In the data rows, 128 means zero.
The table, row by row:
<127 119 134 138 151 158 104 138>
<088 149 127 106 053 029 061 100>
<105 091 101 104 053 131 122 087>
<147 144 151 159 164 171 136 156>
<117 129 140 151 141 147 170 152>
<145 163 154 150 139 132 140 148>
<168 199 186 175 152 138 153 174>
<096 084 088 094 054 111 102 081>
<126 136 133 127 122 115 120 125>
<115 152 138 129 096 084 101 123>
<147 172 159 156 128 122 135 151>
<081 072 078 080 066 082 083 076>
<127 145 169 191 168 189 251 207>
<107 121 145 162 140 160 214 179>
<073 084 100 114 097 108 146 121>
<189 196 199 206 200 207 226 214>
<117 108 120 120 130 137 094 123>
<146 117 145 156 172 195 100 162>
<130 113 131 138 148 165 103 141>
<146 193 174 164 125 105 128 154>
<110 119 129 143 133 144 170 153>
<091 182 147 128 055 022 064 116>
<123 136 150 160 152 161 188 169>
<136 126 137 140 147 156 116 139>
<079 087 101 111 100 109 139 116>
<082 089 098 105 094 104 121 103>
<116 108 110 115 078 131 129 107>
<083 099 109 124 111 124 156 135>
<103 122 145 157 140 154 203 169>
<122 178 154 146 102 081 106 138>
<131 169 158 142 111 101 120 143>
<122 107 119 118 081 138 135 107>
<153 146 153 156 165 168 140 158>
<096 117 142 164 139 158 216 177>
<110 128 148 166 147 164 206 174>
<129 108 132 147 163 184 081 152>
<121 105 115 115 070 144 132 097>
<147 152 162 166 160 162 188 175>
<119 122 123 135 129 129 146 133>
<107 075 108 129 160 186 045 134>
<082 078 080 079 058 092 091 076>
<080 093 115 129 113 126 168 138>
<112 080 114 132 154 183 059 136>
<103 135 118 113 091 085 095 113>
<094 098 111 120 108 118 140 123>
<132 122 130 137 146 157 109 139>
<024 054 091 124 087 113 198 141>
<127 121 128 133 141 150 110 138>
<139 118 139 152 163 176 102 149>
<144 172 161 152 137 125 136 154>
<126 122 128 127 133 129 121 130>
<164 153 163 169 169 180 143 170>
<063 068 078 082 077 080 095 085>
<129 115 134 139 153 161 107 145>
<138 133 143 148 154 157 124 146>
<104 099 101 101 075 117 110 092>
<120 089 108 112 021 158 138 082>
<095 089 093 098 105 111 082 099>
<084 098 111 130 114 124 165 139>
<124 108 122 117 074 143 137 106>
<122 101 110 112 057 145 132 094>
<136 179 164 152 117 098 118 144>
<082 094 106 121 107 118 150 126>
<117 114 116 119 099 128 123 111>
The rows of a group are copies of one hidden pattern, each stretched or squeezed, then raised or lowered.
Some new rows, each followed by its group:
<118 082 102 103 000 165 144 068> -> A
<089 100 109 119 109 118 143 120> -> B
<123 138 131 127 119 112 118 123> -> C
<097 140 124 114 078 066 081 108> -> C
<108 131 121 118 100 094 101 116> -> C
<100 125 113 109 089 082 090 107> -> C
<143 125 136 138 090 164 154 124> -> A
<058 066 079 087 078 081 103 090> -> B
<067 148 119 097 033 001 041 091> -> C
<037 061 093 121 093 118 196 145> -> B
<102 094 098 098 072 113 109 089> -> A
<103 115 105 105 095 089 099 104> -> C
<102 078 093 093 025 130 120 073> -> A
<116 167 142 131 093 073 098 128> -> C
<143 109 126 130 026 186 164 098> -> A
<118 125 141 145 136 141 165 154> -> B
<116 142 127 126 101 092 103 124> -> C
<094 085 095 090 070 105 104 089> -> A
<113 117 130 136 125 129 148 141> -> B
<136 170 158 151 122 103 124 146> -> C
<128 126 123 128 110 135 128 122> -> A
<123 106 116 118 068 145 131 103> -> A
<020 060 107 147 102 140 253 171> -> B
<128 137 140 150 141 148 162 151> -> B
<110 142 128 123 096 079 095 115> -> C
<069 076 083 093 085 093 113 096> -> B
<116 136 126 123 103 094 106 118> -> C
<123 135 145 154 146 155 182 162> -> B
<108 123 138 155 138 146 186 162> -> B
<128 133 132 139 130 136 144 140> -> B
<101 106 108 117 111 115 131 117> -> B
<128 153 146 140 121 111 119 138> -> C
<117 096 116 127 146 166 078 134> -> D
<090 095 105 114 103 111 133 115> -> B
<091 110 102 098 079 069 079 092> -> C
<084 096 109 121 110 121 145 125> -> B
<139 129 146 148 158 175 113 153> -> D
<036 061 090 114 087 113 172 130> -> B
<115 130 126 121 107 099 109 118> -> C
<117 122 134 142 135 141 159 144> -> B
<142 255 224 189 084 032 093 175> -> C
<145 124 135 140 083 170 153 120> -> A
<114 143 131 124 099 088 101 119> -> C
<106 113 125 135 124 136 158 142> -> B
<116 120 129 133 125 130 142 134> -> B
<107 107 111 108 113 115 103 113> -> D
<097 143 124 113 076 056 081 104> -> C
<143 138 146 149 156 164 130 151> -> D
<109 119 117 125 120 126 135 127> -> B
<143 126 136 136 104 154 151 127> -> A
<097 128 117 107 080 066 079 103> -> C
<122 127 131 136 134 136 148 140> -> B
<079 099 089 086 067 058 068 082> -> C
<124 106 129 139 156 171 088 143> -> D
<108 117 121 126 115 122 134 124> -> B
<103 092 096 101 108 114 086 104> -> D
<129 133 132 139 135 136 143 139> -> B
<098 076 090 090 042 119 107 076> -> A
<129 125 132 137 142 148 123 136> -> D
<132 115 123 125 075 155 141 107> -> A
<173 148 160 162 107 193 183 148> -> A
<149 129 140 143 087 170 156 123> -> A
<153 136 148 144 104 171 164 134> -> A
<076 078 085 089 083 089 105 092> -> B
<122 130 125 122 112 101 115 122> -> C
<113 103 118 123 136 142 090 123> -> D
<113 133 121 119 108 100 108 117> -> C
<110 125 120 116 105 100 101 116> -> C
<124 115 126 130 140 154 106 132> -> D
<128 139 154 163 149 160 187 167> -> B
<135 121 131 134 082 157 147 117> -> A
<183 218 204 195 168 161 174 194> -> C
<118 098 122 129 146 166 080 137> -> D
<114 112 113 115 100 122 118 108> -> A
<117 104 118 126 134 145 096 128> -> D
<131 131 134 140 138 137 148 143> -> B
